500 stands for zero in the data rows.
Here is a table of points, one per row:
array([398, 405, 475, 402, 417, 650, 472, 487, 615, 371, 376, 434, 458, 380, 362, 647, 556, 359,
       435, 491, 296, 583, 436, 474, 565, 825, 376, 332, 393, 556, 393, 403])
array([439, 517, 391, 631, 515, 386, 755, 281, 463, 598, 639, 415, 556, 512, 451, 544, 431, 442,
       387, 359, 329, 562, 485, 693, 481, 323, 491, 347, 405, 372, 448, 359])
array([321, 456, 635, 503, 446, 420, 380, 470, 542, 516, 406, 621, 437, 450, 393, 950, 557, 679,
       389, 451, 557, 342, 630, 450, 477, 398, 683, 652, 440, 537, 450, 584])
array([401, 388, 639, 562, 322, 557, 568, 441, 500, 445, 374, 382, 502, 864, 607, 371, 494, 418,
       624, 378, 515, 350, 430, 446, 580, 413, 328, 687, 404, 367, 414, 489])
array([590, 497, 401, 423, 396, 495, 452, 497, 438, 447, 388, 523, 771, 453, 540, 400, 457, 299,
       731, 441, 345, 474, 439, 507, 600, 574, 459, 752, 966, 429, 643, 500])
array([703, 382, 528, 338, 655, 383, 495, 460, 385, 418, 444, 512, 431, 470, 514, 668, 489, 389,
       465, 439, 348, 636, 353, 598, 591, 365, 605, 316, 410, 431, 618, 633])
array([619, 384, 886, 494, 615, 705, 503, 391, 472, 467, 476, 714, 504, 497, 399, 580, 451, 554,
       521, 509, 606, 741, 511, 450, 561, 466, 448, 336, 387, 602, 469, 498])
array([559, 439, 472, 429, 316, 589, 544, 412, 488, 531, 611, 424, 585, 414, 393, 405, 481, 368,
       916, 574, 411, 467, 570, 691, 703, 480, 413, 547, 401, 558, 385, 411])
array([598, 571, 507, 418, 381, 652, 451, 380, 373, 471, 593, 439, 423, 385, 379, 347, 364, 622,
       415, 519, 362, 392, 373, 463, 564, 380, 385, 522, 940, 511, 551, 506])
array([514, 362, 822, 527, 552, 406, 758, 692, 492, 461, 534, 484, 472, 564, 533, 413, 695, 573,
       390, 424, 828, 446, 474, 433, 506, 429, 739, 338, 765, 531, 475, 470])
array([407, 652, 461, 457, 797, 511, 497, 433, 556, 461, 773, 527, 437, 588, 890, 328, 394, 741,
       372, 415, 362, 433, 494, 436, 430, 441, 672, 999, 419, 903, 419, 398])
array([694, 398, 509, 501, 457, 393, 563, 417, 388, 464, 334, 372, 484, 538, 351, 399, 527, 415,
       433, 724, 558, 598, 401, 419, 367, 579, 379, 999, 402, 493, 518, 333])
array([556, 715, 368, 644, 588, 523, 644, 378, 539, 470, 461, 468, 614, 492, 997, 796, 422, 999,
       544, 457, 512, 364, 601, 400, 427, 510, 785, 367, 458, 439, 553, 440])
array([710, 392, 449, 248, 644, 469, 495, 440, 358, 390, 701, 387, 408, 441, 556, 570, 502, 840,
       363, 438, 516, 670, 352, 385, 458, 431, 570, 309, 368, 420, 754, 389])
array([504, 329, 358, 628, 724, 793, 472, 590, 416, 615, 675, 354, 518, 700, 445, 500, 465, 411,
       573, 644, 347, 441, 421, 516, 548, 339, 372, 402, 704, 492, 509, 470])
array([447, 393, 429, 580, 704, 515, 435, 368, 460, 409, 374, 327, 318, 418, 457, 445, 459, 352,
       756, 442, 992, 535, 381, 530, 442, 701, 358, 608, 551, 470, 445, 491])
array([590, 640, 339, 589, 467, 502, 491, 326, 544, 472, 424, 475, 470, 613, 497, 429, 424, 320,
       484, 447, 309, 513, 457, 436, 520, 375, 691, 357, 665, 330, 508, 343])
array([414, 437, 599, 422, 399, 411, 431, 632, 529, 685, 798, 619, 433, 392, 552, 640, 550, 347,
       411, 425, 668, 377, 710, 382, 362, 512, 632, 807, 416, 529, 456, 450])
array([454, 388, 419, 448, 435, 428, 612, 565, 467, 659, 513, 730, 472, 534, 395, 355, 489, 380,
       522, 445, 757, 771, 465, 731, 742, 438, 578, 516, 506, 424, 467, 380])
array([734, 399, 302, 560, 816, 326, 367, 968, 581, 554, 381, 380, 533, 520, 289, 392, 380, 387,
       476, 605, 410, 314, 559, 489, 550, 376, 372, 437, 387, 493, 370, 344])
array([500, 375, 387, 544, 927, 827, 470, 504, 470, 575, 659, 441, 544, 824, 437, 431, 499, 461,
       614, 691, 373, 358, 408, 535, 531, 375, 339, 397, 569, 416, 535, 442])
array([700, 539, 506, 427, 337, 716, 439, 390, 421, 460, 719, 426, 438, 396, 412, 356, 386, 631,
       411, 494, 392, 368, 373, 528, 490, 391, 397, 489, 915, 518, 505, 530])
array([422, 416, 451, 380, 390, 628, 474, 470, 537, 436, 374, 445, 450, 462, 328, 656, 493, 377,
       438, 505, 319, 543, 462, 498, 556, 943, 383, 289, 407, 643, 421, 403])
array([304, 413, 540, 411, 450, 494, 453, 493, 521, 508, 383, 636, 424, 448, 396, 682, 536, 806,
       395, 466, 568, 394, 827, 430, 457, 430, 660, 619, 429, 477, 424, 642])
array([347, 556, 374, 526, 369, 429, 416, 535, 672, 581, 346, 384, 670, 403, 426, 366, 517, 547,
       499, 448, 707, 667, 327, 602, 621, 713, 513, 403, 406, 470, 573, 574])
array([476, 607, 471, 642, 482, 460, 513, 572, 551, 394, 410, 488, 568, 439, 630, 429, 594, 520,
       387, 460, 455, 506, 567, 539, 664, 771, 460, 414, 442, 448, 571, 693])
array([454, 643, 999, 422, 473, 561, 512, 733, 499, 447, 526, 465, 473, 469, 400, 586, 366, 584,
       619, 744, 337, 666, 608, 606, 334, 589, 497, 440, 491, 493, 632, 584])
array([560, 446, 418, 517, 489, 617, 727, 840, 564, 474, 436, 678, 526, 464, 533, 738, 627, 430,
       492, 394, 461, 390, 479, 477, 478, 703, 542, 533, 476, 483, 511, 462])
array([380, 555, 427, 509, 420, 302, 473, 420, 590, 472, 543, 703, 612, 474, 687, 655, 498, 385,
       518, 668, 688, 574, 614, 517, 418, 488, 447, 470, 429, 514, 437, 787])
array([450, 518, 361, 620, 318, 318, 388, 537, 438, 635, 329, 464, 496, 461, 991, 347, 661, 428,
       489, 521, 471, 598, 390, 514, 355, 408, 209, 369, 439, 474, 449, 247])
array([378, 899, 564, 395, 409, 401, 412, 454, 549, 555, 548, 525, 458, 429, 522, 463, 584, 464,
       379, 508, 727, 461, 701, 416, 444, 429, 454, 486, 370, 657, 467, 599])
array([600, 586, 358, 764, 478, 473, 472, 361, 444, 449, 411, 563, 574, 554, 332, 279, 391, 394,
       546, 399, 633, 484, 579, 448, 434, 405, 809, 337, 433, 491, 737, 383])
array([420, 535, 429, 501, 430, 345, 533, 399, 697, 547, 493, 668, 509, 467, 616, 567, 533, 381,
       523, 641, 568, 537, 556, 519, 403, 482, 471, 486, 420, 530, 456, 999])
array([356, 769, 639, 537, 387, 314, 333, 665, 443, 561, 548, 530, 430, 484, 287, 266, 727, 666,
       484, 430, 271, 446, 570, 441, 340, 517, 483, 412, 390, 498, 440, 735])
There is one direction along which these points spread out most. Take the direction at right angles to it along which they spread out most. Go by this last direction. For each point below, how far along it does it lie, from 0 to 99? 50 is the average, and the first point above lies past it. One standard deviation of the points above along it is 16.
array([619, 384, 886, 494, 615, 705, 503, 391, 472, 467, 476, 714, 504, 497, 399, 580, 451, 554,
       521, 509, 606, 741, 511, 450, 561, 466, 448, 336, 387, 602, 469, 498]) -> 54
array([407, 652, 461, 457, 797, 511, 497, 433, 556, 461, 773, 527, 437, 588, 890, 328, 394, 741,
       372, 415, 362, 433, 494, 436, 430, 441, 672, 999, 419, 903, 419, 398]) -> 7
array([694, 398, 509, 501, 457, 393, 563, 417, 388, 464, 334, 372, 484, 538, 351, 399, 527, 415,
       433, 724, 558, 598, 401, 419, 367, 579, 379, 999, 402, 493, 518, 333]) -> 58
array([500, 375, 387, 544, 927, 827, 470, 504, 470, 575, 659, 441, 544, 824, 437, 431, 499, 461,
       614, 691, 373, 358, 408, 535, 531, 375, 339, 397, 569, 416, 535, 442]) -> 33
array([398, 405, 475, 402, 417, 650, 472, 487, 615, 371, 376, 434, 458, 380, 362, 647, 556, 359,
       435, 491, 296, 583, 436, 474, 565, 825, 376, 332, 393, 556, 393, 403]) -> 76
array([454, 388, 419, 448, 435, 428, 612, 565, 467, 659, 513, 730, 472, 534, 395, 355, 489, 380,
       522, 445, 757, 771, 465, 731, 742, 438, 578, 516, 506, 424, 467, 380]) -> 65
array([559, 439, 472, 429, 316, 589, 544, 412, 488, 531, 611, 424, 585, 414, 393, 405, 481, 368,
       916, 574, 411, 467, 570, 691, 703, 480, 413, 547, 401, 558, 385, 411]) -> 64
array([304, 413, 540, 411, 450, 494, 453, 493, 521, 508, 383, 636, 424, 448, 396, 682, 536, 806,
       395, 466, 568, 394, 827, 430, 457, 430, 660, 619, 429, 477, 424, 642]) -> 46
array([321, 456, 635, 503, 446, 420, 380, 470, 542, 516, 406, 621, 437, 450, 393, 950, 557, 679,
       389, 451, 557, 342, 630, 450, 477, 398, 683, 652, 440, 537, 450, 584]) -> 47
